In the rows, 128 means zero.
The rows of A fall into a few groups, and each row is roughly a mix of its group's hidden directions.
A:
[[163 117 148 164 119 122 153  92 154 116 156 101 117]
 [161 146 122 136 128 108 107 121 151 178 132 114  84]
 [103 149 129  81 120 111 119 154  81 120 126 149 110]
 [108 119  96 125 179 135 159 127 111 146 129 168 142]
 [103 170 150 110 175 139 138 155 133 109 140 109 145]
 [165 147 110 164  72 124 155 122 123 125 122 135 140]
 [134 131 109 138 130 164 178  96 128 137 122 124 174]
 [147 105 131 105 137 108 141  89  81 123 134 143 165]
 [161 107 115 100 109 131 111 181 156 119 109 138 111]
 [113 102  98 126 176 125 156 119 114 148 110 168 134]
 [145 162  91 149  92 140 136 150 119 138  95 117 158]
 [ 93 150 131 159 145 114 107  81 103 141 155 124 118]
 [157  97 129 129 131 165 155 104 129 134 158 129 174]
 [ 86 148 132 137 137 124 178 114  96 112  95 130 140]
 [141 123 113 132 102 170 133 120 157 113 174 159 148]
 [106 180 146 128 144 134  89 130 145 169 128 138 118]
 [141 123 111  79 143 136 157 158 116 100 102 141 158]
 [ 97 130 138 143 158 141  88 134 129 125 182 128 103]
 [100 139  95 102 144 162 108 163 111 123 105 109 153]
 [114 154 161 115 127  75 116 150 115 118  96 121 102]
 [142 168 137 119 147 120 155 149  89 103 158  99 122]
 [ 92 145 118 121 115 122  88 120 169 143  90 128 104]
 [155 137 184 138 123 131 104 129 122 169 160 127 136]
 [106 113 100 124 183  99 106 129 107 139 117 158 119]
 [144 166 177 124 137  99 112 129 148 142 137  89 135]
 [130 110 110 139  75 153 119 131 145  84 150 123 150]
 [136 171  72 114 127 136 111 136 157 139  99 118 126]
 [ 94  97 163 164 117 139 173 128 109 115 126 138 122]
 [152 107 151 114 147  89 152 136  86 129 131  95 106]
 [154 128 109 137 124 130  72 108 152 156 165 120 118]
 [153 107 123  82 133  97  87 149 108 113 132 149 116]
 [122 119 176 131 152 110 153 103 127  93 150  93 124]
 [152 105 162 142 110 155 175 138 154 132 129 114 157]
 [135 156 115 142 135 113 106 142 152 187  98 146 132]
 [108 152  97 102 132 175 109 159 133 125 134 131 162]
 [120 176 135 127 119 157 146 112 169 151  91 131 125]
 [136 116 126 127 123  97 132 127  82 120  96  88  89]
 [ 73 155 156 151 154 140 163 134 118 112 128 117 128]
 [139 114 172 117  95 104 117 130 134 153 124  83 102]
 [110 163 179 118 162  89 131 125 144 146 131 133 134]
 [170 155 167 129 108 124 135 114 144 121  90  99 110]
 [127  86 108 116 142 126 195 128 105 129 128 130 134]
 [162 119 149 161 129 117 135  94 172 145 156 118 109]
 [163  72 125 141 118 140 166 114 120 117 129 144 155]
 [110  98 104 126 168 134 161 129 105 153 145 163 146]
 [124  77 155 169 101 137 146 104 117 136 148 139 121]
 [160 147 149 154 110  83 150 110 119 136 120  98 100]
 [110 160 112 105 157 105 162 142 105 114 113  99  99]
 [108 105 192 143 141 126 152 132 107 114 158 127 134]
 [159 115 150 126 174 104 155 132  82 144 137 131 125]
 [ 86 146 137 163 145 147 166  93 107 129 137 121 144]
 [ 97 176 113 118 138 110  88 138 139 114 108 113  98]
 [134 110 120 141  98 132  88 142 120  87 175 123 147]
 [105 115 161  95 167 137 122 117 138 101 171 115 118]
 [162 169 103 154  84 116 137 137 125 153 105 126 132]
 [123 129 128 135 156 161 134 126 144 102 135  66 155]
 [ 99 122 103  89 119 134 108 159  87 125 110 159 123]
 [139 139 155 144 153  95 118 114 168 176 126 139 114]
 [139 170 152 109 113 113 126 123 147 144 173 164 112]
 [121 122 109 128  78 154 142 141 136  88 162 110 147]
 [154 172  90 114  94 153 117 145 122 132 145 103 115]
 [139 114 126 158  87 155 163 145 166 138 100 122 121]
 [107 152 117 117 149  97 126  81  79 128 121 134 142]
 [117 196 132 106 145 127 115 153 136 148 127 106 146]
 [178 136 132  73 136 109 111 148 138 125 122 120 154]
 [112 158 148 119 155 110 100 121 141 175  97 132 102]
 [159 168 139 153 142 141  79 125 127 105 137 152 144]
 [ 95 117 123 113 135 135 168 116 148 182 100 137 121]
 [129 186 116 115 129 156 126 150 137 123 142  90 156]
 [140 133 163 116 126 127 170 145 100 151 169  97 128]
 [126 117 114 159 101 105  87  96 125 153 136 136  89]
 [132 144  99 137 131 176 128 141 141 115 125  80 164]
 [148 155 156 135  76 143 107 133 143 104 149  98 133]
 [148 126 107 166 121 107 129 132 124 163  70 116 128]
 [118  88 138 107 148 117 120 126  80 103 155 159 130]
 [153 108  84  91 134 114  90 115 103 124 137 154 131]
 [139  82 111 155  92 121 108  97 116 146 136 151 104]
 [124 146 123 107 167 116 111  87  92 129 159 128 157]
 [163 141 129 149 173 117  95 125 100 103 131 158 138]
 [103 188 123 133 130 167 119 131 152 145 143 148 143]
 [118 135 109 113 163 125 193 123 115 139  99 130 118]
 [116 138 149 111  87 145 172 130 148 157 131  92 120]
 [128 140 150 116 133 138 123 116 171 133 184 165 132]
 [170 134 140  97 106  84 134 123 123 134  86 121 144]
 [130 172 115 107 109 151 114 143 151 143 163 165 144]
 [124 120  77 113 154 144  94 106 108 127 162 151 132]
 [141 124  80 132  81 157 135 143  97 106 116 122 137]
 [123  85 128 155 114 146 160 113 119  84 121 134 161]
 [135 169 120 113 121 152 111 139 166 152 165 157 141]
 [156 128 157 143 104 144 105 138 114 120 186 124 153]
 [104 146 148 131 136 129  76 128 143 181 139 146 125]
 [126  94 101 124 132 130 167 143  94  97 166 126 147]
 [160  91 120 142  96 111 134 103 116 127 138 133  77]
 [160 137 152 175 111 111 158  99 159 133 138 130 142]
 [ 99 120  90 115 131 125 108 160 112 104 110 159  90]
 [ 90 164 165 150 135 131 158 153 142 119 108 104 118]]

Here is one row of each group, with its name. Which group are the others in?
[104  93  91 127  89 130 110 139 135  87 151 120 138]
L
[102 157 121 112 176 145  99 158 136 111 158 123 121]
K
[ 95 121 118  96 151 135 119 152  87 107  99  96 128]
U

[145 161 102 112 128 147  93 141 159 169 151 131 112]
U
[128 156 124 147 149 156 134 133 158 124 125  81 173]
U
[157 140 127 133  84 139 137 129 136  70 127  98 131]
L
[153 160 172 125 138 135 157 139 102 152 164 110 132]
L
[148  98 138 116 114 118  87 172 148 123 141 138  91]
K
[121  79 101 124 130 138 184 113 132 136 109 146 140]
L
[108  91 136  95 161 150 105 120 140 115 168 131 105]
U
[154  78  98 158 115 164 128 108 149 120 137 122 125]
U
[ 92 139 137 120 136 113 170 141  94 101  86 138 127]
K
